In the rows, 128 means zero.
Each path below is one point turned by a fixed rotation once a step. After each direction that follows a path, write how fast that rotation turns it, in degrees a step (0 if it stays still).
Each turn is a multiple of 5 degrees from 10 to 175, or 0.
Each row of a path follows its step; steps can be skipped.
path 1
step 0: [136 125 130 115 133 125 124 126 122 132 127 123 131 124 128 128 130 130
 124 120 117 126 128 138 116 135 126 130 133 123]
step 1: [129 123 127 114 125 130 127 134 131 134 123 111 136 125 128 130 131 135
 123 133 131 127 129 128 130 135 129 126 134 134]
step 2: [126 125 117 126 130 134 127 127 135 123 117 126 137 131 130 133 118 133
 130 131 123 122 136 132 127 130 126 125 140 126]
step 3: [124 130 131 120 134 127 134 134 139 117 134 126 130 121 130 129 123 134
 136 125 128 122 135 122 130 132 127 132 137 123]
step 4: [119 137 120 124 125 130 131 121 136 130 128 128 133 127 125 124 141 128
 137 123 126 116 130 124 127 130 130 134 130 122]
step 5: [128 120 120 120 130 128 118 131 128 132 137 135 129 122 126 128 134 123
 129 117 122 122 131 127 120 134 127 131 129 121]
step 6: [123 122 130 114 123 135 122 134 128 135 128 123 130 128 125 119 132 128
 120 128 134 120 127 123 129 134 123 119 126 124]
step 7: [126 125 121 121 121 136 123 126 125 128 122 127 124 129 128 132 117 119
 125 127 126 116 129 132 135 128 122 124 138 128]
step 8: [127 136 129 114 133 127 133 129 129 122 132 122 122 123 129 128 115 133
 125 121 128 123 124 130 130 127 118 127 132 120]
step 10: [127 122 120 121 135 124 124 123 124 134 132 133 140 132 126 136 124 133
 127 124 128 127 127 129 119 128 127 136 132 116]
[129 127 129 129 130 128 126 131 124 131 128 126 128 130 129 126 129 128
 125 127 127 124 128 130 129 129 134 128 127 128] -> 65
[130 129 122 127 128 126 126 128 129 131 130 126 128 126 128 128 132 130
 127 126 127 131 126 128 125 127 127 128 125 130] -> 80
[128 129 122 131 126 130 130 124 128 131 127 129 130 130 127 128 128 124
 127 128 127 128 129 130 130 128 129 128 131 128] -> 140
[128 129 131 126 126 129 127 129 127 130 131 131 130 130 129 127 131 125
 128 130 126 128 130 126 124 125 127 131 129 127] -> 60
path 2
step 0: [126 121 133 129 129 124 133 125 140 129 133 137 136 129 130 129 120 124
 126 131 124 125 128 135 134 123 129 128 137 134]
step 1: [126 136 129 132 130 135 136 133 132 134 124 133 125 121 130 135 129 133
 132 123 121 135 130 124 136 128 124 132 127 136]
step 2: [131 133 135 128 122 127 132 127 129 133 129 132 128 129 126 131 132 122
 120 129 129 124 134 123 128 128 116 121 118 120]
step 4: [121 135 131 139 134 124 133 129 131 129 122 131 127 129 133 133 122 120
 132 128 125 130 131 130 134 121 126 127 140 130]
step 5: [132 131 132 128 121 131 138 131 129 127 135 137 130 124 130 133 125 126
 133 133 119 127 128 124 136 127 124 125 116 133]
step 6: [132 131 133 122 131 130 135 122 124 137 129 137 133 125 123 134 137 127
 119 122 131 130 135 124 122 129 123 133 131 127]
step 7: [124 131 135 134 135 122 120 132 137 128 130 132 128 127 131 126 126 128
 120 125 132 120 136 127 132 115 126 128 129 129]
step 8: [125 134 126 129 118 133 132 129 127 135 128 132 126 127 127 127 119 127
 134 130 120 123 132 134 135 122 121 127 137 134]
step 10: [133 134 140 131 129 126 133 124 127 129 129 137 128 121 135 129 130 135
 124 117 134 124 134 129 131 127 127 130 122 125]
step 11: [124 132 130 130 131 125 127 136 125 137 128 137 129 129 125 125 130 121
 122 138 131 119 135 131 134 124 125 129 136 127]
[126 127 128 127 128 128 122 128 128 127 129 127 127 124 126 129 126 125
 131 128 130 124 130 128 125 128 125 127 131 128] -> 85
[129 124 130 128 127 130 130 129 129 125 129 127 126 128 133 131 129 126
 130 127 123 127 130 129 127 131 129 129 131 128] -> 85
[129 126 130 128 131 129 126 123 130 126 128 131 131 127 130 130 128 132
 126 127 130 129 125 130 125 127 127 128 130 127] -> 110
[127 129 130 131 128 126 127 126 128 123 126 126 127 128 131 128 126 127
 127 125 127 129 130 125 128 125 127 126 124 126] -> 135
path 3
step 0: [133 118 132 132 129 142 126 136 135 134 123 131 125 129 126 130 129 129
 119 122 124 140 131 129 128 131 121 125 133 134]
step 1: [134 131 137 121 131 131 135 124 130 127 117 128 123 136 135 133 130 118
 123 120 126 133 133 122 118 126 128 133 132 130]
step 2: [131 126 128 129 125 140 135 125 122 125 125 130 128 142 127 121 128 124
 126 118 125 139 129 125 140 126 125 131 124 131]
step 3: [139 127 130 116 123 136 129 130 131 123 114 128 122 127 123 124 129 131
 119 129 124 137 128 135 126 123 128 131 124 125]
step 6: [128 132 130 123 121 134 128 119 129 124 123 136 116 135 125 127 127 117
 126 125 126 130 128 130 116 118 128 129 125 134]
step 7: [132 130 127 128 124 140 132 126 132 126 128 133 127 136 115 126 134 134
 132 126 120 135 127 123 130 130 116 126 127 138]
step 8: [135 134 135 127 122 139 127 135 130 128 118 129 125 127 126 127 137 127
 131 126 124 136 133 133 115 128 124 134 134 122]
step 9: [121 129 124 123 128 136 137 122 125 133 128 133 127 138 133 130 130 120
 130 124 119 141 136 132 122 134 124 128 127 130]
step 10: [137 123 118 127 128 139 131 130 125 119 121 125 118 132 118 127 124 120
 127 127 121 136 128 126 127 133 127 130 136 127]
step 11: [138 126 129 124 127 143 128 120 127 123 129 130 124 129 130 126 126 126
 122 121 133 134 127 137 114 131 123 132 121 132]
[133 126 131 127 129 128 129 128 129 130 130 131 128 126 127 129 130 133
 126 128 129 126 126 129 126 131 124 127 130 128] -> 95
[127 131 126 127 130 125 132 125 128 128 127 129 128 128 129 128 130 126
 130 127 127 128 126 125 129 131 124 124 125 129] -> 140
[128 127 123 126 127 128 126 127 125 128 128 128 130 125 126 130 124 125
 126 127 128 128 126 132 127 132 129 126 128 127] -> 60
[127 126 128 130 128 129 126 125 127 131 132 128 130 129 130 125 126 130
 128 125 126 130 130 130 130 128 125 126 126 131] -> 155
path 4
step 0: [125 129 134 132 136 129 122 121 128 126 136 127 121 115 123 129 130 124
 126 133 129 132 132 142 122 126 127 137 131 135]
step 1: [132 121 122 129 123 127 126 126 124 127 124 117 125 120 129 134 127 138
 135 124 125 130 134 130 135 141 121 125 132 117]
step 2: [113 125 129 135 126 127 119 140 123 128 129 133 139 127 126 123 129 125
 123 134 122 122 125 128 125 136 132 128 130 125]
step 3: [136 129 128 124 128 127 129 131 119 124 131 133 125 123 137 136 122 129
 124 133 123 131 134 125 123 116 131 123 142 128]
step 4: [132 123 141 132 127 126 126 122 128 128 126 130 128 112 128 129 131 122
 136 136 130 133 121 130 136 135 132 130 126 137]
step 6: [124 127 125 130 125 126 122 141 120 123 118 121 135 120 129 137 120 132
 129 132 131 121 122 128 120 128 126 134 124 126]
step 7: [128 121 138 128 125 127 124 127 127 122 132 133 130 136 140 130 130 122
 131 138 122 130 133 118 126 128 126 132 140 123]
step 9: [134 124 130 120 129 130 123 132 128 118 122 121 124 117 128 123 134 120
 125 128 123 128 139 137 132 132 123 136 123 126]
step 10: [126 124 131 133 124 133 118 130 123 123 126 125 133 128 128 130 117 125
 133 120 133 126 121 124 124 133 123 119 128 113]
step 11: [120 120 130 130 130 122 124 142 129 124 130 134 123 130 130 128 134 128
 128 134 124 131 123 130 116 122 123 134 139 134]
[129 128 124 126 133 128 128 129 128 127 126 127 126 127 125 131 127 130
 127 129 126 127 128 131 124 124 128 128 129 131] -> 130
